One turn moves every row onto another: examples first, then more rows asked
debig: [ 17 -13  14   1  20  -5   6 -17 -31  10  -2   1  -8   1]
mok: [ -2  -9  -5  -7  -2  10   5 -21  -3 -16  13  -9 -19  -1]
rikif: [  4 -15  14  -2  25  -6   9 -23 -29   8  -2   5 -18  -1]
burez: [ 11   1  13  -5  15   7  27 -29 -15   3  17 -19 -19 -18]
nif: [ 12  -3   1   3   9  15  13   2  -3  -4  10 -21 -11 -19]
saze: [ 11  -6  19  10  31   4   7 -11 -21  13  -5  -7 -11 -11]
Lomim: [ 17  -8  13   8  23  -1   6  -9 -28  12  -3  -1  -4  -8]
zusuz: [  2   7 -10  13  18  13   4  -7  -3   4  11 -12  -8 -18]
kogeb: [  2   5   2   5  10  12   3   0  -7  -4  22 -16  -9 -21]
guzaz: [  5 -20   5   1  18  -1  -2  -1 -19   1  -7   4 -13   2]
Mari: [  4  -6  11  11  29   2   7  -5 -24  11  -4   1 -11 -16]
Noraz: [ -3   6  -4   8   9  17   8 -12  -2  -7  13 -14 -14 -22]
Nizo: [ 12 -18  12   4  21   4  -3  -1 -14   3  -9  -6 -10   2]
suf: [ -4   3   5  -2  10   9  18 -37 -12  -5  18 -11 -21 -14]
dip: [  1   5  13  -5  15   4  16 -30 -20   0  29 -12 -19 -14]
Kodo: [ 11 -10  -8  -9   1   1   2 -16  -1  -9  19  -1 -15   6]
Zile: [  4 -11  11   5  25   0   5  -5 -27  13  -8   1 -11 -10]
pegu: [  5 -14  13  -1  23  -3   7 -15 -31  12  -6   3 -15  -4]
nem: [  5 -18   9  -1  19  -2   1  -5 -26   8  -8   3 -12  -1]
Lan: [ 11 -12  -6  -6   3  -1   1 -22  -4 -10  18 -10 -20  10]
rus: [  9   6   6   5  20   0  17 -37 -14   5  24 -12 -21 -11]
vure: [  8 -17  -8  -8   9   7  -1 -23  -1 -17  16  -5 -11  -1]
ves: [ 11   5  -7  15  14   9   2  -3  -1  -1  16 -16 -11 -16]
nom: [  7   0  -7   9  20  16   4 -13  -1  -7  16  -9  -5 -25]
Fazu: [ 12 -17   3 -15   0   5  13 -17  -7 -11  12 -16 -19   3]
vigu: [  1   4   2  -1  20   2  17 -42 -16   7  18  -8 -19  -7]
rivu: [ 18 -15   9   4  17  -2   0  -5 -26   7  -5   0  -4   1]
mon: [ 11 -17  20  -2  24  -3   6 -22 -23   7  -4  -4 -16   6]
ramo: [  3 -13 -12  -7   4   3  -1 -19  -3  -7  11  -6 -15  10]
Tifa: [ 10   8  -7  10  14  10   7  -4  -1   2  19  -7  -8 -20]
ked: [  7  -3   3  -3  22   7  14 -42 -12  -4  22  -6 -14 -15]
zado: [  3 -11   2 -13   0   3   1 -14 -10 -13  23 -11 -17   4]
nozo: [  9   6   5  -3  16   0  19 -36 -13   5  26  -3 -18 -10]

rivu -> Lomim
vure -> nom
And these:
Zile -> pegu
mok -> Noraz
Kodo -> Tifa
mon -> Nizo
burez -> Fazu
vigu -> ramo
rus -> Lan
kogeb -> dip
rikif -> guzaz

One turn moves every row onto another: examples first, then more rows asked
rif: [ -1 -17   8   8   4  -6   9   5  -9 -13  32   4  -2   7   1 -11   8   5
   3  11  -2   9 -16   1  -2   1   2  10]
Mamez: [  9  22 -10  16  10 -20 -13   1  11 -12  13  11 -19  14  -4 -14   8  10
 -14  11   1   3 -16   9   8 -13  -2   4]
Lodub: [ 19  -1  12   7   5  -9  -8   6  -3 -14  -9  -5  11  -8   1 -14  -5  -2
   2   5  13   7   0   3 -12  10   5  15]
Nafe: [  1   2  20   8  -3 -14  -5   9  19 -18  11   1 -11 -14   5  -6  21  12
  -9   9  -8   9 -18   0   5  -2   5   6]
Mit: [ 13   8 -10   9  16 -20  -5 -12   7  -4   2  -3 -19  23 -11  -7   8  21
  -3   7  11  -8 -27  10  -2  -6  -9   2]
kave: [  6  19  19  -7  10  -9   4   5   0   3  -1  14  -4  18   8 -18   9  16
   3   0  -9  11  -2  20   0   7  -8  20]
Zul: [  4 -16  -6  15  -7  -9  21  -4   0  -9  25  -5  -4  -1   0 -20  -3   7
   3   6   1   5 -10   6  -8   4  -8   5]
Tafas: [ 10 -11  25  12  -8  -2  -4  10  13  -9  17  13   3  -7   8 -11  11  13
   0   7 -10   6 -10   4  -8  12   3  12]
Vabon: [ 14   5  15  13   6 -19  -3  -3   6 -16  -4   3   6 -18  -2 -13  -9   0
   2   5   0   9 -18  -8 -12   8   5  21]
Sevir: [ -5  19  12   0   8 -12   4  -3  17   3   4  -1  -6  20   9 -23  -5   7
   9 -12 -13   3  -2   6  -6  11 -16  19]
bek: [  6  24  -1 -12   2 -14  -9  -7  13 -10 -11   4  -3   3   1  -6  -5  21
   8   4   4   2 -12   0  -3   0   2 -11]
Dugi: [  9  20   2  17   3   4  -6   1  10 -11   1  19  -2  18   5   1  -1   9
  13   3   7 -11 -13  14 -25   5   0  -1]
Niz: [  4  -2   5   5  10  -9  11   6  -3 -16 -17 -14 -16  -1  -1   0   9  -6
   7  -6 -12  12 -11   4   4   9  -5  18]
Migi: [  8   7   2  16  13  -6 -17   6   6 -13  24  28  -6  22   1 -10   7   5
   2   8  -3   8 -15  16  -1  -4  -7  11]
Dof: [  3 -11   4  10  -1  -5   3   4  16  -8  -5 -35  -9   7   4  -9   2  20
   5   0   2  -1 -14  18  -9  11   0   8]
rele: [  9   3   0  20   3   4  -2 -12  -2  -1  21  16  -3  22   6 -17  -3   7
  11  -6   0  -3  -9  17  -1  -4 -15   5]
Tabi: [  8  22   3 -12   4  -8  -5  13   9  -8 -13  17   1   6   2 -13   6  22
   2   9  -1  16  -9  16   1  -4   0   5]
zuki: [  6  21   4   8  12  -2   3   5  16   0 -12   3 -19  16   1  -6  18  11
   5  -3   9  -7 -23  23  -9 -12 -12  21]
bimo: [ 11  -3   4   4   5  -3   1  11  -7 -14 -17 -16  -3   1   2  -8   4  -7
   4  -2   5  10   6  10  -1   9  -1  13]
Mafen: [  9  23  -3  15   0   7   5  -1   9  -5 -11   7 -10  12   7  -6   4  13
  11  -3  12  -8 -12  30 -12  -8  -6   3]
pelo: [ -2   0  13   4   5 -17  -2   1  16 -17  -1 -28 -19  -3   2   0  18  18
  -4   5   1   2 -22   8   3   1   5   3]
moguz: [ 12 -19 -14   3   1 -16   8  -1  10 -10  16 -16 -13   0  -6 -12  -2  11
   5  14   9   5 -20  15 -12   7  -8  13]
sofu: [ 12 -15  14  16 -12   4   4   2  10  -1   8 -12   3   2  10 -16  -3  17
   5   0  -4  -2  -3  15 -13  17   0  11]
Vokon: [ 13  -6  -7  -1   2 -18  -4  -3  -1  -9  21 -20 -21  -2   0  -6   3  10
  -5  16   9   4 -17  12   5  -3   8  13]
kemuk: [ -1  -6  -4   5   3  -9  -5  15   2 -14  27  -7 -11   1   1 -12   6   3
  -6  14  -1  14 -18   3   9 -11  10  17]
sud: [  2  26   4  21   4  -5 -10   6  22  -7   8  19  -9  17   3  -7   3   2
   1   1  -3 -12 -14  -5 -19   0   0  10]
Dofub: [ -3  15   4  -9  11 -17  -8 -10  22  -7  -2  -4  -4  17   1  -8  -9  12
  18  -6  -3  -2 -15  -5 -14  13 -11   3]
bomul: [  5  28  13  12  11 -11  -3  -2  15   2   3   9 -22  18   3  -6  18   5
  -3  -2   1 -14 -19   0  -8  -7  -5  19]
rolab: [  6   5  14  11   9 -20   9  -6   3 -16  -7  -2 -12 -13  -2  -3   1  -2
   5  -2 -15  10 -24  -7  -1   8  -1  21]
vuvu: [  6  -3 -17  16   8  -2   2  -7  14   0   2  -2  -7  23  -6 -19  -5  15
  11  -6   7  -5 -22  14  -6  -8 -21   7]

bek -> kave
Mamez -> rele
And these:
Vabon -> bimo
Dof -> Nafe
kemuk -> Zul
sud -> Mafen

